128 stands for zero in the data rows.
Every row has a hidden score from 0 to 30. What is each row's score? 15 is about the middle. The score is a weighted sum of the row's numbers plus the product of two more (or one squared), each taken from its middle value.
[142 127 170  92 157 139 142 119 158 110 141 153 140 138 102 127 153 139]: 15
[112 121  97 158 134 134  75 146 151 124 104 101  47 159 148  78  99 102]: 21
[138 125 114 160 169 118 162 152  98 143 122  90 104 128 175 113 117 139]: 10
[132 122 155 125 162 103  72 183 185 156 126  37 140  91 133  93 111 118]: 7
[123 121 116 176 132 116 157 141  96 137 108 107 127 129 135  92 121 145]: 12
[109 122  95 150 100 152  92 133  96 120 112 111  54 161 110  72 113 106]: 24
[113 121 103 177  83 149 140 119  69 121 111 121 107 156  98 106 122 121]: 20
[121 129 116 182 141 115 154 156  95 154 106  99 148 140 112  99 115 136]: 11
[120 125 107 109  97 129 115 107 121 131 142 160 172  91  94 160 164 135]: 20
[151 123 152 113 170 128 159 135 122 130 153 104  83 138 151  99 144 120]: 12
[115 125 107  95 112 121  87 122 167 117 124 169 167  84 110 166 176 128]: 20
[120 126 115 186 135 116 157 144  88 134 108 105 148 140 123  91 106 137]: 12
[136 124 163 103 163 130 137 124 143 122 147 146 135 137  98 132 147 139]: 12
[154 119 161 133 177 126 185 119  76 132 132 118 110 135 159  84 146 107]: 17
[121 121 110  91  95 123  99 118 176 131 135 152 158  88 141 174 147 133]: 17
[114 121 104 142 106 142  95 134 166 130  94 115  81 165 103  81  98 120]: 23
[114 125 108 118  72 130 131 108 128 120 119 149 128  90 150 165 147 131]: 20
[127 127 123 174 154 110 142 155 113 135 108 101 133 137 131  98 105 142]: 8
[121 124 116 152 108 138 135 123 132 123  88 119 113 145 124 104 116 143]: 14
[128 122 107 189 148 106 128 179 103 157 116  36 110 113 140  97 103 125]: 10
[147 123 156 142 157 124 190 121  97 127 123  96  72 143 186  99 111 115]: 12
[120 124 104 160 100 147 113 117  57 151 126 104  87 158  75  99 108 120]: 14
[154 122 165 144 158 129 202 121  69 112 113 115 115 130 202 110 124 109]: 19
[108 125 100 141 106 141  94 130 110 136 147  97  55 176 110  88  95 115]: 8
[146 124 191 107 154 150 168 103 125 112 145 152 120 159  83 125 141 127]: 14
[123 126 116 173 140 119 153 150  96 150 108 107 153 138 129 109 102 148]: 8
[116 123 109  94 114 114  87 126 163 134 136 170 180  76 115 174 167 127]: 18
[140 124 180  93 154 143 144 105 141 109 146 162 154 143 101 137 141 141]: 14
[152 125 156 146 155 128 199 125  69 107 125  89  87 155 136 129 123 114]: 19
[145 122 146 119 179 115 142 142 139 130 146 108  95 130 154 123 133 139]: 11
[153 123 158 108 184 122 157 137 138 115 130 109  99 135 183 110 152 105]: 17
[118 124 113  99 102 123  96 124 180 124 136 159 174  88 141 167 149 138]: 17
[142 124 183  91 160 146 152 108 129  96 127 160 133 138 111 122 148 132]: 14
[109 121  93 157  90 162  95 129  86 115 106 120  88 168 112  70  94  96]: 27
[119 127 116 178 156 109 142 159 115 139 108  98 133 131 147 101 105 142]: 8
[130 127 110 179 151 109 127 171 122 151 119  41  95 108 162  94 105 134]: 10
[133 123 149 159 141 116  95 129 110 116 100 189 107 211  32  93  84 116]: 18
[122 127 118 172 136 118 153 144  75 140 114  99 118 135 137  92 110 140]: 13
[120 126 114 156 102 139 133 124  86 125 110 117  98 157 114 103 105 141]: 15
[117 126 115 100 103 124 104 120 165 133 137 158 168  95 112 164 165 138]: 18
[122 127 113 177 140 112 148 161  89 144 113 101 140 130 125  81 111 129]: 13
[127 126 116 163  95 142 137 124  84 134 112 114  79 157 135 100 102 136]: 12
[101 118  78 162  84 162  77 137 124 135  98 105 100 190  90 109  74  79]: 27
[119 124 109 109  79 129 126 110 133 132 129 164 174  93 134 166 149 139]: 18
[108 124  92 145 101 142  79 142 144 120 112 104  64 179 109  81  71 104]: 17
[145 255 189 117 129 149 144  93 132 125 147  74 121 134  87 123 121 125]: 8
[146 124 163 141 152 125 186 128 102 115 117 101  77 136 217 106 106 123]: 14
[112 124 115 120  83 130 133 109 104 135 141 161 164  93 131 154 151 134]: 19
[127 133 119 174 135 113 152 137  84 143 109 106 134 126 144 101 121 146]: 11
[147 123 155 112 170 130 155 135 153 110 138 107  98 143 187 117  93 122]: 15
[119 124 109  99 114 112  90 126 182 122 139 166 176  84 136 168 138 129]: 16
[124 125 114 120  88 128 129 111 112 132 126 152 170 107 108 163 158 142]: 18
[113 122 103 143 104 147 101 134 140 133 127 104  50 163 148  81  84 119]: 10
[119 126 109  99 114 119  94 128 182 134 136 157 170 108 109 179 154 131]: 15
[115 125 109  90  93 121  99 118 145 135 154 157 147  93 128 158 171 133]: 19
[118 125 110 108  88 128 113 103 110 146 138 155 166  87 116 174 164 134]: 19
[106 119  94 161  92 160 100 133  98 127 106 102  77 182  42  94  94  96]: 23
[121 125 114 123  80 126 131 112 104 139 134 150 152  97 118 152 169 136]: 18
[138 122 166  87 160 132 133 122 161 114 139 152 144 146  99 133 127 138]: 11
[115 125 113 100  82 128 110 100 144 108 144 155 147  84 138 166 167 125]: 25
[158 121 158 105 187 117 150 142 135 126 135 115 112 131 155  98 158 111]: 16
[112 121  94 160 135 136  67 148 146 123 125 116  50 174 120  51  93  96]: 18
[124 121 114 177 141 113 150 152 106 137 103  98 136 134 150  90 108 139]: 10
[148 125 107 172 166 123 191 159 106 153 111  65 107 125 139 120 125 123]: 4
[140 124 188 102 145 148 175 107 121 102 147 158 122 143 114 128 150 128]: 16
[115 125 111 115  86 128 122 109 117 141 143 154 166  91 126 166 165 134]: 18
[112 121  98 161  94 150 103 115  49 135 138 124  92 158 100  75 110 110]: 19
[122 129 121 175 126 121 156 138  85 139 114 111 133 131 134 104 118 149]: 12
[118 126 109  92  87 128 103 110 163 120 133 162 148  84 123 160 178 128]: 23
[144 124 147 117 178 115 139 143 126 126 158 122 133 128 150 122 147 129]: 16
[151 123 157 107 184 116 148 146 151 122 130 113 108 133 192 110 122 113]: 13
[126 125 116 122  90 128 124 114 113 135 142 158 171  99 107 157 158 139]: 16
[116 124 107  95 119 115  87 127 175 126 150 161 164  73 130 164 158 125]: 18
[143 124 174  82 157 142 140 109 150 101 140 148 140 148 104 137 127 136]: 13
[116 125 107 105  78 129 116  97 143 120 125 166 168  87 159 171 131 126]: 20
[132 125 105 105  91 103 126 148 194 137 137 186 157 103 140 126 158 123]: 7
[139 119 114 169 157 126 183 150  85 124 103  74 106 126 146 110 132 131]: 14
[112 123 100 168  92 154 118 111  65 120 105 122 107 158 128  94  83 114]: 21
[119 122 109 117  78 129 135 113 120 124 124 163 165  98 123 160 155 137]: 20
[118 125 112  97  90 128 105 113 149 139 144 157 182  92 133 187 127 129]: 16
[119 122 111  91  97 121  86 121 178 122 132 161 159  95 127 162 161 131]: 19
[111 121 102 140 121 133  85 137 104 165 128  97  57 175 114  98  96 113]: 11
[121 125 109  91  86 130 101 106 176 134 139 151 127  82 130 162 158 126]: 16
[145 122 111 174 163 128 187 152 104 124 114  81 123 119 210 126  84 129]: 13
[121 125 116 119  83 129 120 108 106 137 146 156 160  98 122 170 138 132]: 15
[143 119 168  90 156 135 135 123 162 122 142 140 120 143  95 125 152 141]: 13
[118 123 110  93 121 113  90 125 172 122 134 158 171  81 129 178 169 131]: 17
[116 124 106 170  86 147 142 127  83 135 117 114  79 154 125  90 108 126]: 11
[141 129 147 118 177 119 139 142 151 118 142 106 102 122 171 126 142 128]: 14
[120 125 110  98 100 123 104 116 157 138 145 158 171  92 103 158 162 135]: 17
[108 118  84 155  85 156  74 136 128 104 117  98  69 194  41  96  98  87]: 20
[124 127 121 171 122 119 158 138  83 136 117 112 139 131 145 108 116 147]: 13
[134 126 118 181 143 109 134 155 111 144  93  79 140 116 118 106 112 138]: 5
[150 123 152 125 169 127 175 116 115 108 123  97  97 138 219 123  94 113]: 21
[121 127 119 177 155 104 141 154 102 149 111 107 146 134 132 101 118 142]: 8
[120 126 109  90  92 131 104 115 164 130 140 152 149  95  94 170 170 135]: 18
[144 124 180 104 146 140 166 107 105 115 158 157 157 151 111 150 124 133]: 15
[108 122  87 149 105 140  71 131 142 133 112 108  49 170 112  67  97  96]: 22
[141 134 165  89 155 142 140 120 149  98 141 135 109 146 138 132 114 138]: 16
[159 119 161 135 175 128 184 114 130 124 141 109 105 143 177 102 111 103]: 10
[117 124 110 162  95 135 138 122  66 125 109 119 103 141 117 108 125 131]: 19
[105 118  81 154 108 142  59 143 159 116 105 120  81 192 106  69  69  84]: 25
[118 127 107 169  91 144 139 121  78 121 108 126 107 163 125 102  90 128]: 16
[121 122 112 102  91 128 100 105 128 130 149 157 161  89 100 170 166 135]: 20
[114 122 104  91 108 114  78 125 198 125 138 148 123  81 174 173 138 122]: 16
[148 122 157 129 167 129 172 118  81 126 152 103  97 136 162 115 157 116]: 20
[160 121 159 122 185 126 175 119 103 146 136 126 134 135 175 108 137 105]: 13
[121 126 142 139 157 104  89 160 175 131 116 108 144 138 163 100 110 141]: 5
[116 126 106  89  92 123  99 116 154 136 146 150 164  94 113 182 157 130]: 18
[133 124 105 167 129 114 140 149 106 159 113 195 145 229  47 102  87 125]: 8
[115 124 114 115  88 130 128 112 122 125 122 161 172  88 129 168 149 139]: 19
[119 125 110  96 101 123  94 121 172 127 134 153 167  94  97 172 160 131]: 18
[127 127 122 107 106 123 114 122 188 124 106 140 136 106 130 153 135 147]: 11
[152 124 152 129 168 130 177 115 147 129 152 107 114 129 206 127 117 107]: 7
[156 123 160 109 190 127 167 136 145 127 139 113 117 125 175 117 137 110]: 13
[120 123 109  97 110 120  94 122 177 127 137 154 159 102 100 170 174 136]: 18
[137 128 123 166 134 120 180 137  72 133 116 104 120 124 164 115 113 143]: 13
[113 119 104 142 107 139  86 137 121 145 139  86  64 190  97 113  65 114]: 5
[114 125 102  91 105 117  82 123 174 135 115 169 175  92 132 173 154 124]: 17
[130 122 106 194 155 102 130 187 149 157 110  42 119 120 126  93 116 125]: 6
[149 122 153 149 152 129 202 126  66 118 113 103 108 146 191 119 112 114]: 18
[113 124 111  97 118 122  91 120 128 155 148 164 184  98 102 168 151 130]: 16
[104 119  91 170 144 133  55 154 112 103 135  90  64 170  86  94  72  86]: 19
[145 125 184  95 156 145 153 106 156 103 123 149 116 145  93 123 139 134]: 13
[118 125 113  97  96 131 108 118 149 125 128 159 165  91 112 171 172 130]: 21
[131 123 163 101 165 133 131 119 160 117 133 147 139 135 123 135 125 151]: 6
[113 122  97 151 135 128  85 142 139 126 114  96  59 179 124 110  69 118]: 10
[142 124 190  90 163 146 153 104 131 104 140 165 128 139 130 121 136 129]: 15
[137 124 159 100 169 130 130 126 149 113 143 143 138 137 100 143 147 146]: 11
[118 122 107  92  94 126 103 116 159 118 150 160 178  98 128 170 145 130]: 22
[124 126 117 121  86 130 129 112 113 134 134 149 159  98  96 162 171 139]: 18
[120 126 112 119  78 126 133 110 111 128 122 155 157  97 126 162 153 134]: 20
[115 123 109  96  90 131 107 114 102 153 151 150 135  90 163 162 144 133]: 18
[120 124 112 116  86 129 127 111 126 124 133 158 173  93 100 170 159 132]: 19
[112 121  91 159 133 133  69 148 136 136 112 109  56 185 137  77  71  96]: 16
[120 125 110 112  79 131 125 106 125 127 136 158 154  80 116 158 173 133]: 20
[148 122 153 107 178 122 146 142 172 122 143 104 126 128 176 128 109 117]: 13
[141 128 161 104 166 130 130 125 148 115 147 141 118 137 110 140 142 146]: 11
[117 127 103  98  81 129 107  98 132 138 148 151 145  80 156 179 151 124]: 19
[117 124 110  91  86 128 104 110 133 135 143 150 163  92 146 192 135 127]: 20
[123 127 119 169 129 120 157 141  80 137 122 115 155 130 126 114 114 150]: 12
[144 127 111 168 174 115 180 157 111 118 101  78 124 118 168 132 102 127]: 11
[109 121  95 151  94 155  95 132  84 110  99 119 106 188  70  95  83 100]: 23
[139 125 168  92 157 134 132 125 168 111 137 147 130 139 137 129 125 139]: 12
[139 122 178  98 154 143 156 108 112 114 151 136  99 149 120 122 130 136]: 15
[137 126 159 100 164 130 133 128 159 120 139 154 151 138 105 132 138 144]: 11
[138 126 118 167 137 126 180 137  75 134 109 101 120 127 166 117 117 143]: 12
[111 122 101 141 108 135  91 135 116 138 139  91  45 166 115 100  73 116]: 7
[158 121 164 150 162 135 220 123  99 128 115 121 117 133 214  99 117 102]: 12
[145 124 107 174 162 126 188 153 105 130 106  55 102 126 188 127 103 128]: 12
[119 125 111  97 118 114  91 124 192 130 132 161 165  96 114 164 167 128]: 18
[107 117  85 150 105 144  63 146 123 116  81 114 101 189  56 108 110  86]: 28
[120 125 111  94  92 126 101 116 146 136 148 165 178  98 140 171 139 132]: 18
[108 119  88 147  95 145  73 139  88 150 145 116  81 177 119  79  75  96]: 8
[117 124 110  96 115 117  88 131 187 135 136 165 167  91  94 163 164 131]: 18
[143 125 111 173 151 132 188 135  69 134 128  90 106 123 171 109 126 135]: 13
[120 125 111 100  95 124 103 132 139 122 145 162 170  90 117 171 171 135]: 20
[130 127 115 180 146 109 140 153 113 136 102  62 107 122 154  97  99 133]: 9
[116 121 150 161 146 101  80 156 135 146 132 101 155 163 139  65 100 122]: 13
[153 121 157 124 177 128 170 120 108 112 127  86  89 150 144 129 107 110]: 18
[130 125 113 170 120 114 147 153  90 152 121 177 117 226  36 111 123 131]: 2
[118 125 113 155 100 142 121 117  43 150 129 120 105 146 100 102 115 132]: 16
[135 125 110 175 152 100 122 178 154 146 106  62 122 110 157  83 112 129]: 9
[150 126 150 115 171 122 147 137 154 120  89 117 108 131 186 109 132 126]: 3
[151 121 154 137 160 127 185 124 113 113 118  91  68 125 198 114 116 116]: 15
[131 128 119 166 136 127 179 137  82 130 115  95 103 128 164 114 112 144]: 12
